Each path below is one point turned by a fixed rotation once a step. After each direction that follows a path, write how fast that rotation turns it, in deg/step (0 if it stays still).
Each turn is a multiple of 5 degrees from 10 to 175, or 0.
Each row of a path follows its step; steps can be skipped.
Path 1:
step 0: [-11.6  26.0   0.6 -40.3 -17.7 -12.3   9.2   7.3 -13.7 -19.9 -33.3   9.7
  44.4   1.9  19.8   0.2  17.1 -14.5 -12.2  14.7  31.4  -4.0 -10.5 -28.4
  10.3 -26.4 -13.1   2.4   2.9   7.3   7.7   4.0 -33.2]
step 1: [ 12.4  26.0  -1.5 -34.5  -2.0   9.8  -3.4 -25.2 -20.0  13.1 -23.6 -43.9
  10.6  18.6  13.5   4.8 -27.6  -0.3   9.7 -16.9 -15.6   3.2   9.2  18.6
  -1.8 -26.9  23.8  -3.5  10.1  23.4  10.6 -27.1 -31.4]
step 2: [ 11.7  23.7  15.2   0.6 -28.7 -28.9 -30.4 -22.3  22.9 -15.1  -0.3 -20.1
 -16.3  24.5 -15.7  -9.0 -10.4  31.5  15.3  -1.5 -28.7 -13.2  12.3 -12.9
  22.1 -14.5   4.9  19.3  29.1  -8.1  28.3 -11.3  20.9]
step 3: [ -2.2  -9.2 -37.7  -1.2 -35.2 -20.3  -9.4  -8.0  31.3 -37.3  -1.2 -23.6
 -10.8  19.6 -11.6   3.5  15.2   2.5 -31.0  32.9  15.9   2.7 -31.5  -9.1
  -7.4  -1.5  10.1 -30.8  22.9 -11.0   5.6   3.7   3.3]
step 4: [ 19.8 -21.5  13.0 -28.8   4.9  -1.5   8.5  -5.1 -27.6 -14.6 -14.9 -24.4
  25.2  -2.5 -13.3  13.8 -16.0  -1.7 -29.1  -0.6   6.0   8.0 -14.2 -45.1
  14.5   7.5 -18.5 -37.4  20.0   5.6   8.4  27.7 -32.2]
step 5: [  0.2  60.8  22.7 -31.5  -1.2 -17.9   5.3   4.3  -8.1  -6.6 -38.6  -5.3
  13.8 -26.5  22.7   8.8  -0.9  -5.8  -8.6  -3.8 -13.7 -20.0   2.7  -9.3
  25.8  19.2   6.9  -6.8  11.7  10.2  14.9 -29.9 -21.4]
step 6: [ 13.5  37.4  -4.4 -26.9  -6.0   0.5 -11.1  -9.7 -10.6 -26.7  -3.5 -10.3
  -4.3  16.6  22.7  -8.8   5.6  41.1   2.7  -3.8  12.5  12.8  -4.5  28.0
  -9.7 -40.7  24.6   9.0  24.3  12.3  37.5  -9.4  14.6]
step 7: [ 22.2  -4.4 -23.9  -0.9 -31.1 -23.8 -28.6  12.6  21.3   9.0  15.7 -29.6
  26.1  27.5 -31.5   9.2 -36.0  13.7  -6.0  23.4  -8.5   1.5 -16.8 -10.6
   1.2 -17.1   5.1  15.3  25.3  20.4  20.8   2.2   6.4]
step 8: [ -7.7 -23.7   3.1  -5.8 -37.4 -27.3  -9.5 -16.9  19.4 -22.8 -40.1 -18.5
   6.5  -5.7 -26.4  19.8   9.7  -8.8  -6.5   9.7   0.9  14.3  -5.9   3.5
  29.3  15.1   3.3 -11.0  30.9 -17.1  -1.7  22.8 -38.3]
step 9: [-12.5  23.3  29.9 -28.0  -5.5  14.7  21.7  -8.0   2.8 -18.9 -22.3  -2.5
  11.7  13.0  19.0  -9.3  -1.0   4.6 -35.6   3.8   6.1   3.6  12.1 -35.9
  23.5 -19.1  17.1 -50.1  24.9   9.0 -18.2   3.2 -13.2]
step 10: [ 35.7  11.4  10.9 -35.4   6.1 -20.9 -20.3   1.4 -20.5  -4.8  -3.5  -8.9
   9.5   7.6  33.2   9.9   5.2  27.0  -9.2  -4.4 -32.8 -43.5 -13.7  -1.4
  -9.8  -7.8  14.3 -21.5   5.1  20.2  16.3 -33.0 -11.8]
step 11: [  6.9  15.5 -22.8 -26.9 -28.5 -29.1 -14.7  -3.8   2.0 -28.9 -19.7 -21.8
  10.1   7.3   9.8  -9.0  -5.5  15.5  31.3  13.5  22.8 -21.2 -15.9  -9.3
  10.4 -22.9 -17.6  37.7   2.3   2.9  41.8   6.0   8.2]
Speeds:
[ -2.1  -8.8  -4.1  -2.0  -4.0  -0.4  -1.5 -10.4   0.8  -1.0  -1.3  -2.4
  -5.6  14.2   8.1  -5.1   3.2  -7.3   9.1  -3.7  -4.4 -11.0   1.9 -11.1
   0.8  -8.2  -5.3  -3.2  -6.1  -6.3  -5.6  -8.1  -5.3]
40
[  7.5   1.0  -7.6  -7.1   0.1  -1.8   4.7   4.1  -7.7   6.6  -2.8   8.3
   2.2  -8.8  18.1  -5.9   1.4   3.4  -2.1  -7.7   4.4  -1.1  -4.2  -5.7
   6.2   1.5   2.4   2.3 -10.4   4.7  10.7  -1.9  -3.4]
70
[ -2.5  -6.4   0.4  -1.8  -9.5   4.4   4.2  -9.6   3.8   8.7   1.8  -0.6
  -4.1  -4.8  -1.9  -8.2   6.0   3.9 -11.1   8.7 -12.0  -0.9  -1.2  -6.5
   1.3   8.3   7.5  -6.3  -2.6  -5.0   0.9  13.5   0.8]
70
[  6.6   5.1  -5.3   8.6   0.6  -3.2   0.9   7.5  -8.6  -2.2  -2.0   3.2
  -6.3  -5.1  -3.8  -1.6   8.6   2.1   3.5  -5.2  -7.7  -3.6  -1.2  -9.2
  -3.9 -11.3  15.8  -1.7   9.2  -3.2  -5.9  -1.1   9.0]
95
[  8.4   9.0   1.2  -5.6  -4.5  12.5  -6.3  -3.0   5.6   4.8   5.7  -6.9
  -2.2 -11.3  -0.3  -5.5  -0.9  11.0   5.5   0.0   4.0 -15.4   5.1   6.9
  -6.6  -6.0  -3.1   2.4   0.0  -2.9  -1.4  -1.8  -1.5]
80
Path 2:
step 0: [ 18.1 -21.8 -13.7  21.7  20.5   4.0 -20.4  19.3  -7.9  26.3  -6.3   6.2
  -8.1 -26.1  -7.7 -10.6  -0.9 -20.9  17.1 -23.0   0.8  13.0   1.5  -3.7
  22.7  33.9   3.8  -5.7  -6.6 -10.9 -12.2  -5.2 -37.4]
step 1: [ -6.7 -23.2   9.7  30.1  11.1 -20.0   2.6 -16.6 -19.0  11.1  27.1  21.2
   3.4   1.1  -5.4  -9.6 -28.7   5.9  23.3   5.1  -2.4  38.2  -6.8 -22.1
  -2.2  19.5  -0.1  18.0  -5.1  -2.8 -14.1 -30.1   5.2]
step 2: [-23.1 -16.4   9.5   4.6  18.6  20.9 -14.1   3.2  19.2  -3.5  12.2 -11.4
  12.8  16.7  31.1   7.9 -24.9   9.5  33.7  -3.9  11.9  15.9   5.8   8.8
 -17.2   0.6  -2.5  -4.5  16.7  31.5 -24.3 -24.3 -15.8]
step 3: [  7.9   8.1   4.0  -1.0 -13.2  -1.0 -16.2  28.9  21.9  -7.2  -2.3 -23.3
  20.6 -14.8  13.5   7.2 -10.7  24.8  25.4  37.3  25.9  10.5 -24.5 -28.8
  19.5  17.5   0.8  -9.7   4.7  15.0  -0.5   3.2  -6.5]
step 4: [-13.4 -25.5   7.4 -43.3  -8.2  -5.4 -13.7 -19.0  26.6  -2.3  -8.0   9.4
   8.6 -11.7 -18.3  -6.8 -17.6   1.6  -1.4  27.9  16.3  12.1  -0.6   2.4
  30.3  10.0   1.4   7.4  -3.1  12.7 -25.3  22.8  22.4]
step 5: [-13.3 -10.2 -18.8  -4.2   9.4  -2.2 -21.7 -18.6  17.3  -3.7 -48.5   3.5
   0.6 -16.9  -6.6   0.7   3.7 -15.6   3.9 -11.6  33.8  -3.2  -9.3  11.5
  17.5   9.2  -1.0  30.4  -6.6  -5.0  -9.0  -0.6 -39.9]
step 6: [ 17.8  -6.7   5.0  16.8   1.8  13.9 -18.5 -15.5 -10.2  24.0  -5.3  -6.9
  -8.5 -15.7 -16.6  24.2  -8.7 -17.2   4.6  12.6 -10.3  10.0 -23.5 -10.0
   7.2  29.6  -4.2  39.2  -0.7 -33.6 -19.7 -21.1  -3.0]
step 7: [-24.2 -29.0  13.4  19.1  29.9  15.9  -4.0 -14.8   7.3   8.3  11.1  12.4
 -32.0  -9.1  19.5  18.3 -14.5   2.4  12.7 -16.3 -12.8  28.8 -19.6   9.3
   8.5   5.3   5.2  22.3  23.4   9.1   6.3  -6.3  15.3]
step 8: [ -6.5   7.2  -8.7   6.0  29.3 -14.2 -26.6  14.4   4.6  -1.1 -15.0  -9.6
   6.9  11.6  38.3  38.3 -18.2   7.0   9.7   3.5   4.4  17.3  -8.9 -14.7
 -14.2  33.5  17.1  -6.9  -6.9  22.9  18.0  -9.8   2.9]
step 9: [ 25.7 -32.0  14.6 -29.0  -3.8  17.9 -21.2  29.9  -1.1 -15.4  -0.6   0.7
  -7.1  -6.7   3.6  -2.0 -35.5  -1.9  19.0  15.6   6.4  -7.1   8.6 -22.7
  11.5  26.3  16.7  -2.7 -12.1  20.2   3.9   3.0  20.4]
step 10: [ -2.1   2.9  20.9 -14.8  -6.5  -5.9   1.6 -26.4 -12.5  -7.2 -35.4  18.9
  -1.8  -4.8   5.5 -28.4 -31.7   0.7  24.2  -6.8  45.3  10.0  -1.9   5.8
  18.0  17.7   1.1   1.8  -3.6  18.7  -0.1  20.4  -2.7]
step 11: [ -3.4   3.2 -11.3   7.8   9.8   1.9  -4.0   3.8 -17.0  17.8 -21.1 -13.3
  16.5 -15.6  -1.1   5.4 -13.8 -31.7  26.3   8.9  20.3 -12.2   2.6  24.2
   6.9  34.6 -14.1   3.8  -8.6  -9.9 -47.5   7.0  -9.9]
Speeds:
[-11.0   5.5  -4.5  -6.9 -10.0   6.9  -1.8  -0.5  -4.5  -1.5  -5.1  -1.4
  -4.8  -0.6   7.3  -4.8  -6.1  -3.8  -3.2   5.8   9.3  -2.2   1.2  -1.1
  10.5  -6.1   9.0  -6.5  -8.2 -13.9  -5.7   4.9   0.1]
60
[  2.4 -12.9  -0.8  -2.4   5.5  10.5  -7.2   9.2   6.4   0.8   7.4  -3.4
 -10.1   2.1   0.8  -4.7   1.3  -6.6   1.3  -1.1  -4.2  -9.5   8.9  13.8
   5.1  -4.0   0.2  -0.7   4.6   3.8  -9.7   1.1   2.2]
155
[  1.9   7.3   2.9  -3.9  10.6  -1.5  -0.8  -7.1   0.3  -1.3  -2.9   7.1
   3.0   0.0 -16.6  -4.6   1.5  -1.7   9.7  -6.4   0.8 -11.1   7.0   0.5
   9.8   6.6  -3.5   3.7  -2.4 -11.4   0.0   6.7  -4.9]
65
[  5.2  -2.9  -2.0  -3.3  -7.0 -10.2  -1.4   6.1 -11.3   2.5  -2.5   4.7
  -3.6   2.3   1.4   0.6  -9.2   3.5  15.7 -12.4  -3.1   1.3   0.8   6.0
   0.6   0.7  -1.4 -15.4  -1.2  -1.7   0.5  -8.0   4.3]
40
[ -1.5  14.3  -1.9  -6.4   0.3   5.9  -3.1   2.7   4.8   8.3  -1.3  14.3
   4.0   4.3   2.9  -6.5   4.5 -10.2   0.2  -5.1   2.2   1.1  -9.8   5.1
   0.7   0.7   8.8  -1.9   9.1   9.1   2.6  -7.0  -5.3]
135
[ -1.4   0.8  -8.6  -0.9  -1.4   1.3  10.8   0.4   1.4   7.2   4.2  -8.1
  13.8  -2.3  -3.6 -11.2 -13.3   5.5   5.2   7.9  10.2  -8.5  -0.8   5.9
  -0.4  -1.9  -7.0   0.3   3.3   7.3   0.8  -1.3   1.0]
45
Path 3:
step 0: [ 10.8  35.4  -8.0  -0.5  39.2   7.4  30.4 -16.1 -14.3 -10.5 -14.0 -16.5
  14.6  27.3  -7.8 -22.8  11.0  -4.1 -21.8  14.2 -27.6 -12.0   0.8 -43.2
  15.9   5.6   7.5  -2.8 -14.6 -13.7 -16.2  29.5  17.4]
step 1: [ -7.7   2.4   2.4 -26.9  15.6 -13.6  16.4  -4.1  -7.2  22.3  32.8   0.0
 -17.8  35.3  24.9  -8.5 -32.3  -4.9 -15.6 -16.2  -8.5 -41.1  -1.5  -6.0
  10.1  -0.8 -30.8  32.5 -19.3  -8.5 -11.4  17.8  18.1]
step 2: [ 10.1  28.7 -27.4 -13.1   8.7  20.3   3.9   1.8  18.5 -15.1   3.9   0.2
 -15.7   4.4   6.0   6.7 -16.4  -7.8  -5.7 -29.9  -5.3  12.0  25.2   2.1
  13.6   1.8 -21.2   0.4 -32.8   1.7 -16.2 -31.5  62.5]
step 3: [  5.6   7.2 -33.8 -21.4  -2.0   4.8 -26.9  23.4  -6.7   1.8 -16.9 -26.9
   2.9  19.8   5.3  45.2  -7.6  -3.0 -23.1  30.3 -36.0  -4.2  17.5   5.4
  22.0 -27.2 -16.4  23.8  -1.2  -5.3 -12.1 -16.3   3.9]
step 4: [ 13.5   0.6 -55.7 -10.9 -11.1 -29.7  14.5 -12.2  12.4  31.8  11.4 -17.8
  -1.4  -7.3 -24.0   1.4   6.3   1.1   7.6   5.3  -3.0   3.0  36.1 -17.7
  41.4   5.3 -38.1  -4.2  15.0   6.8  -1.3   0.5  -8.0]
step 5: [ 11.4  27.2 -25.9 -19.5   0.3  -7.7  26.7  -4.3   4.1  -5.9   4.1 -31.1
  -1.3  25.1  -2.4 -19.8   9.8 -15.2  -5.6 -10.2 -50.9 -21.8  29.5   2.5
  -9.2  -2.0  12.6 -35.3  14.6 -14.0  30.5  -0.3  -4.1]
step 6: [ 24.8 -10.7   8.5 -21.1 -39.0   5.9 -15.9 -17.9  23.6 -12.1  26.2  -3.8
  -3.5   8.2  -7.2  -0.1 -22.5  -7.3  -2.0 -15.8 -28.5 -49.4  30.5  -0.1
 -10.5   7.4 -18.6  22.5   6.3  -2.4   6.8  33.8   6.3]
step 7: [ 27.4  19.4  -4.8  12.6 -13.7  22.1  -5.3  10.6 -19.2  -6.6  28.6   7.9
 -17.2  -3.5 -24.1  18.0 -19.3 -31.1  -1.1 -16.5 -25.8  33.5  42.2  14.3
  -7.9  19.9   0.1 -13.4   1.9   8.3 -21.3  22.2  25.4]
step 8: [ 36.9  -1.5  -7.9  14.3   6.1   1.4 -27.4  -5.6 -28.9   3.2  -9.0 -11.8
  -8.8  -1.0 -16.3  24.4 -23.7  -8.6 -42.3  11.2 -18.1   1.9  -7.7  19.5
  -4.7 -35.1 -36.9 -23.1   9.9 -17.7  13.7  25.8  -0.1]
step 9: [  1.9  14.7  -1.2 -11.3 -31.3 -26.5  -1.3  -0.4 -14.0  31.1   8.7   8.8
  -7.4  12.1 -58.6  -5.3   2.0  23.7 -11.1  -9.0   3.8  22.7   7.1 -25.3
  -7.1 -14.6 -37.4 -14.1 -12.8   7.0  27.5  15.6  13.0]
step 10: [ -2.5  14.4 -19.3  -0.7 -52.7 -18.2   9.4  -7.5 -13.1  14.4 -10.1 -16.4
  -3.7  26.2  27.3 -11.4  -9.0   1.7 -19.9   1.0 -21.1  20.9 -10.3  10.4
 -37.1  11.5   9.5 -16.2   4.8  -4.1  37.5   4.2  34.1]
step 11: [ 32.7  -6.3  -5.4  20.7 -44.8   2.6 -13.0  -9.4  11.2 -11.0 -11.1 -20.1
  28.0   5.6  -3.2  -1.3  14.7  11.0 -23.8  -6.8 -18.1 -14.4 -20.6 -32.7
 -19.7  23.4 -17.6  12.6  -8.6  23.3 -20.1  25.5  23.4]
Speeds:
[ -1.5  -5.7  -6.7   7.6 -13.4   4.7  -4.8   5.6  -3.9 -13.8  -7.7  -2.8
   0.3  -0.5  -1.4  12.6  -2.9  -5.3   7.2  -1.3   1.9  -0.4   0.8   2.8
  -3.6   4.9   2.4   7.2   1.1  -1.9 -14.7  -2.2   6.7]
85
[  3.1   6.5  -6.4   1.5   4.7  -2.0  -1.0  -7.6  -0.7  -7.0  -5.7  -9.1
  -7.3  -4.8  10.5  -7.4  -7.1   6.1   1.5  -1.8   0.6  10.8   4.8   8.8
  -4.1   8.1   3.1 -15.2  -5.9  -2.9  -4.2  -3.1  -1.9]
135
[ -3.7  -9.3   1.0  -5.3  -3.2   7.5  -2.3  -1.4   7.9  -4.8   3.7  -4.9
  -2.8  -1.0  -9.9  -6.7   8.6   0.1   2.7  -3.2   3.2   6.4  -1.8  -6.7
  13.1  -2.5   2.1 -13.1  -5.7   6.9  -6.0   6.9  10.6]
155
[ -2.4 -14.2  -1.6  -5.5  -5.4  -3.2  -4.4  -5.0  -0.5   7.0   1.0  -8.5
  -8.4  -0.9  12.1   2.4  -9.2  -4.3  -3.8   3.8  -0.5  -7.1 -11.8  10.0
   6.0  -8.1   5.3  -0.5   3.5  -2.9   0.9   7.3  -0.1]
155
[ -5.4  10.6   4.5   0.1   4.1  -2.3 -15.6   4.7   1.7   7.2  -4.4  -0.7
  -3.1   3.8  -8.0   1.4  -1.2  -3.4   6.4   5.4   2.2   0.6  -8.9  12.2
   6.1   5.1 -12.6  -2.9  -0.1  -2.8   2.4  -6.2   9.3]
60
